(in the rows, 128 means zero)
Where one turn sends some rows of the set: a few examples, then the rows asked:
R: [106 126 160 121 136 125 125 132 155 146 151 119 147  88 141 150 147 155
 139 126  89]
L: [101 119 161  87 132 168 138 125 129 145 113 165 149 111 127 180 127 174
 146 122 118]
G: [117 143 124 106 133 124 144 108 127 147 133 131 164 110 138 153 137 150
 120 103 116]
N: [114 122 164  97 120 164 125 107 136 124 157 123  92 105 152 157 122 144
 135 115 101]
K: [120 137 131 108 123 135 133 119 107 144 154 132 134 104 145 166 139 184
 112 103 100]
J: [133 150 151 106 111 168 112 133 111 134 142 130 159 113 114 153 125 156
 124 115 133]
X: [125 140 166 120 116 160 109 144 107 127 152 139 149 123 112 141 140 162
 131 114 107]
S: [103 129 154  86 127 164 151 148 144 124 134 138 112 132 103 161 132 143
 146 129 101]
F: [ 91 112 162  99 130 166 135 125 125 145 118 171 146 117 127 174 138 170
 151 120 102]
P: [100 135 137  77 111 183 144 140 139 130 137 128 108 120 114 173 124 152
 142 122 114]
B: [121 136 159 103 133 137 125 133 154 146 151 108 141  76 147 165 130 174
 129 126 107]
U: [116 117 148 105 123 153 126  94 138 137 143 124 112 108 140 160 125 114
 129 128 110]
D: [111 148 151 101 138 128 146 126 130 128 148 134 148 114 148 135 141 176
 135  86  97]
V: [112 149 151 114 108 170 112 132 120 130 145 133 167 121 122 131 139 146
 142 100 120]
M: [115 128 173  96 134 149 137 107 153 120 142 124 114 114 143 140 121 124
 143 114 107]
W: [ 88 125 130  92 110 173 143 133 141 135 132 135 121 129 109 163 138 128
 149 125 104]
Z: [ 87 119 155  90 124 175 137 120 132 145 114 164 152 112 135 171 133 170
 155 112 114]
A: [101 131 138 112 118 144 121 119 156 153 150 108 152  78 155 157 140 154
 139 116 105]

A moves to R
J moves to V
Now these:
S moves to P
N moves to U
K moves to G
L moves to Z

Where one turn sends some rows of the set: a few examples, then the rows asked:
liti: [123 139 133 171 145 122  99 113 113 161 121 119 130 133  83  94 127 114
 116 159 124 169 164 143 108 111 139 111 130 123 134 113 132 111 138 160
 123 142 121 116 112 136 127 123 108 137 119 117  98]
fekav: [104 146 136 144 145 107  98 122 139 129 115 112  83 135  76 135 145 155
 136 171 123 143 154 128 138 140 117 109 141 113 172 102 134 126 138 153
 134 163 131 123  95 139 153 137 138 114 118 155 120]
potam: [102 138 140 162 120 116 127 124 138 159 147 143 120 150  89  94 138 138
 108 164 105 167 146 135 121 122 130  99 124 110 133 104 117  97 139 154
 128 112 127 106  96 110 145 111 145 131  96 111  91]
rurel: [107 159 131 156 149 128 136 133 111 110 155 127 142 152  86  96 127 147
 135 151 119 150 125 155 129 116 149 152 142 133 152  69 106 110 132 143
 116 112 160 104 147 137 142 138 134 122  97 160  98]
buv: [ 98 146 140 140 138 128 113 122 134 164 135 158 142 171  85 106 121 121
 138 173 127 175 116 141 142 116 147 127 147 129 169 102 106 101 127 164
 142 128 135 106 110 136 130 102 127 144 100 119  85]
dap: [ 95 136 116 142 154 108 124 140 122 165 140 117  87 159  79 120 159 136
 134 162 121 130 135 138 113 138 117 132 155 109 161 119 159 123 129 139
 129 125 139 128  88 129 155 129 115 107 126 132 100]
tuk: [133 129 133 140 125 101 117 120 106 165 110 162 106 139  85 101 110 108
 126 180 110 194 132 151 140 125 126 118 129 112 143 101 113 132 130 157
 136 129 151 110 111 140 136 122 122 122 113 138  97]
fuli: [106 141 139 147 111 114 132 124 140 156 156 143 120 144  76 106 126 130
 114 160 114 184 154 147 129 120 114 105 117 136 137 118 119  97 150 168
 109 114 136 115 107 124 148 102 135 128  88 129  88]
nanok: [ 86 147 136 124 143 136 130 132 131 131 146 110  85 148  86 135 153 158
 108 149 108 142 157 158 142 139  99 131 143 118 149 120 126 119 147 141
 119 124 124 123  87 142 151 139 141 127 110 129 102]
fasi: [106 159 128 147 152 130 144 132 113  98 156 123 132 146  86 104 130 150
 139 151 123 149 129 159 125 112 141 151 144 136 152  68 103 115 133 140
 123 122 158 110 148 141 150 145 133 118 102 160  97]
fara: [114 156 141 157 152 126 150 127 132 113 157 130 140 145  88 103 120 147
 143 154 124 156 126 143 129 109 143 136 143 126 148  68  95 114 129 142
 125 117 150 104 155 136 143 128 136 105  98 158  93]
Sula: [114 147 138 174 125  97  94 119 140 153 121 128 101 146  66 103 128 136
 134 176 117 167 145 124 129 126 139  90 135 114 161 102 130 106 134 174
 118 146 141 112  99 134 144 112 149 122  97 145 106]
soko: [104 149 136 143 143 110  96 122 138 129 117 108  81 139  71 134 142 153
 135 170 123 146 154 135 141 138 112 112 142 119 173 106 135 124 141 159
 127 160 135 124  95 146 153 136 138 116 114 160 118]
zemut: [108 130 123 123 161 133 125 114 108 142 141 127  98 152  99 127 167 159
 140 156 132 163 145 129 133 141 132 126 127 113 165  98 112 143 145 145
 133 115 131 138  87 159 147 149 114 122 136 109  96]
suguz: [107 158 126 154 156 127 142 130 124 110 154 126 133 154  93 128 129 160
 135 150 118 150 134 145 124 112 149 148 150 126 157  65 109 117 130 126
 120 116 143 111 147 150 145 149 128 113  94 162 111]
Ded: [108 157 123 153 154 130 141 129 124 107 155 125 130 157  94 121 127 158
 133 148 117 152 132 153 124 109 143 147 151 132 158  64 110 115 133 133
 122 116 149 114 145 153 150 151 126 115  93 167 111]
nen: [129 134 135 145 129 107 112 119 104 170 107 153 101 144  81 101 112 108
 122 176 106 190 132 152 144 128 133 122 135 103 141 102 112 132 124 154
 130 123 149 107 107 144 128 123 130 126 111 132  95]
turu: [ 87 147 132 107 163 132 127 133 131 131 135 144 115 156  93 147 139 148
 148 168 131 149 124 145 150 129 128 143 164 130 179 111 111 123 133 140
 152 149 123 119 107 153 142 128 126 129 123 122  99]
Todol: [120 133 125 117 146 107 121 134  98 139 111 144  82 136  88 130 123 131
 130 170 105 170 134 162 153 140 111 137 155 115 153 118 125 144 136 143
 131 138 144 120 104 166 141 143 130 115 127 140 109]
Tefaz: [121 131 125 121 149 105 124 133 100 139 108 148  82 133  95 128 129 134
 131 173 105 165 132 155 146 139 117 131 156 105 149 110 122 146 131 135
 143 141 140 117 103 157 143 147 132 114 132 131 109]
lep: [115 137 114 146 131 106 125 116 133 164 140 151 114 120  72 124 138 124
 119 170 117 194 143 147 131 121 102  94 128 121 146  96 136 107 123 179
 116 112 122 128 120 145 142 100 126 121  97 126  92]
rop: [116 136 120 147 164 116 113 131 108 128 127 116 110 122  94 122 141 141
 129 155 120 148 163 148 112 123 123 121 156 132 143 129 145 122 148 146
 128 159 115 126 109 157 142 143 113 123 137 118 114]
rad: [ 86 147 130 108 159 138 123 132 129 129 135 138 111 164  93 137 136 145
 144 166 128 150 121 157 152 127 121 145 168 136 181 112 115 120 136 151
 151 145 131 122 101 160 145 131 127 135 120 128  99]
Biniz: [109 161 132 153 150 125 145 130 116 107 156 129 139 142  83 105 127 146
 142 153 125 154 131 149 123 112 152 145 137 129 147  65  97 114 128 136
 121 120 154 106 153 133 143 137 135 117  99 153  93]
vur: [105 161 131 150 156 127 140 135 111 106 153 125 138 144  86 112 132 154
 139 150 122 143 128 149 130 121 151 156 143 128 152  70 105 117 130 130
 117 117 153 105 149 135 139 141 136 117 103 155 101]
vav: [108 134 115 163 135 112 112 119 125 169 131 148 115 134  85 103 150 132
 107 171 103 175 131 143 131 127 112  96 139 102 146  88 143 102 117 174
 128 101 122 118 103 138 136 110 136 131 101 117  99]
dife: [126 137 132 165 142 120 100 113 113 157 124 122 132 131  82  95 124 112
 118 159 127 175 165 146 110 110 132 112 127 134 136 116 133 111 143 166
 120 144 126 118 116 138 131 120 102 136 118 125  99]
Ner: [101 139 113 127 149 106 137 135 130 158 148 116  80 148  68 132 148 128
 144 162 134 150 146 147 110 127 105 127 147 124 158 124 150 127 135 147
 123 137 142 139 100 137 165 124 108 100 123 140  92]
godoz: [103 132 113 127 154 114 122 125 127 143 129 141 104 113  94 148 162 151
 117 168 115 155 143 140 141 142  89 114 137 109 158  93 147 122 126 150
 138 121 109 129 109 141 146 128 118 114 122 130 114]
ful: [118 132 125 151 140 122 119 113 109 169 149 142 118 163  84 101 147 139
 138 157 126 190 137 128 130 133 152 113 122 122 157 106 112 122 144 168
 106  96 143 129  94 159 134 119 125 131 111 104  84]
sadas: [108 134 122 151 137  97 127 128 132 184 144 134 108 150  70 110 142 115
 139 170 133 158 141 126 104 126 128 116 127 113 151 111 146 115 126 148
 128 123 141 123 104 108 152 106 105 106 114 131  88]
zut: [117 145 136 169 123  93  98 117 143 150 123 132 103 141  66 105 126 134
 138 178 121 172 148 124 127 124 133  88 132 121 161 102 129 106 136 176
 121 151 142 116 103 134 149 111 144 119  99 148 106]
Sig: [ 94 135 134 117 139 119 138 134 136 123 146 131 101 131 101 141 152 162
 119 159 116 144 157 144 133 139  94 122 130 127 150 114 128 118 155 134
 139 135 120 123  97 124 162 137 126 116 120 132 111]
Nofu: [112 158 127 161 146 126 142 123 128 118 156 132 139 156  89 114 121 149
 134 152 120 163 133 147 118 103 152 138 142 128 152  59 103 111 129 137
 120 114 148 110 151 145 146 141 127 116  87 161 104]
bizo: [104 140 120 155 134 113 121 125 128 183 144 117  94 167  63  95 141 110
 129 163 126 160 138 148 107 119 119 119 139 117 152 114 147 113 127 165
 118 116 152 127  93 126 153 112 112 117 107 137  82]
vaduv: [110 157 141 162 152 132 138 130 126 117 155 126 143 157  90  94 121 148
 134 150 116 149 120 148 137 114 141 144 149 128 153  72 104 109 131 148
 118 107 155 102 148 141 137 129 139 113  95 163  98]
Buge: [108 157 137 146 157 135 147 129 128 101 156 119 130 149  92 107 125 153
 139 149 123 146 126 155 137 113 128 146 151 133 154  72 101 118 135 144
 126 118 153 110 149 148 149 140 133 107 102 169  99]
Rati: [107 158 141 151 162 131 144 132 126 109 152 122 137 147  94 114 130 157
 138 150 120 139 125 143 139 122 140 150 151 121 154  72 103 119 129 131
 124 115 146 104 149 140 138 138 137 105 105 160 102]
Ketud: [111 158 127 164 147 126 136 127 124 121 155 131 142 160  91 111 122 150
 130 151 116 159 130 147 123 107 153 143 143 128 155  62 108 108 130 137
 117 108 150 107 148 145 142 140 127 118  86 164 107]
nol: [115 140 121 148 164 120 109 131 106 131 126 110 107 128  88 122 139 140
 126 152 118 149 164 153 117 124 123 126 159 133 144 134 146 122 148 149
 117 154 117 127 107 165 137 141 117 127 133 120 112]
gika: [ 98 142 111 128 152 131 119 120 125 142 131 120  84 129  80 138 159 143
 109 160 111 162 145 163 145 133  83 117 150 111 157  97 143 123 123 166
 125 117 119 135 100 163 147 132 129 125 113 133 103]
Zisi: [101 146 138 133 135 128 121 118 139 159 139 158 136 166  81 109 117 117
 143 175 133 184 121 146 138 108 142 120 143 134 167 100 100 104 128 168
 147 136 136 112 115 139 138 103 125 140 100 120  81]
mut: [124 123 121 146 136 114 125 112 113 159 151 154 123 154  95  96 146 140
 144 165 130 194 137 126 120 126 143 103 116 130 157  98 111 121 150 172
 126 106 144 133  98 151 149 124 115 125 118 108  87]
lamo: [111 129 121 117 154 131 120 117 107 141 145 128 103 153  96 129 160 155
 139 153 134 170 146 138 142 144 119 134 123 135 172 108 121 139 157 157
 119 111 140 142  91 168 149 144 106 122 130 126 100]

bizo moves to Ner
rop moves to liti
fekav moves to Sula
Now these:
rurel moves to fasi
potam moves to nanok
Tefaz moves to nen
godoz moves to vav
fara moves to Rati
Ketud moves to Ded
ful moves to lamo
rad moves to Zisi

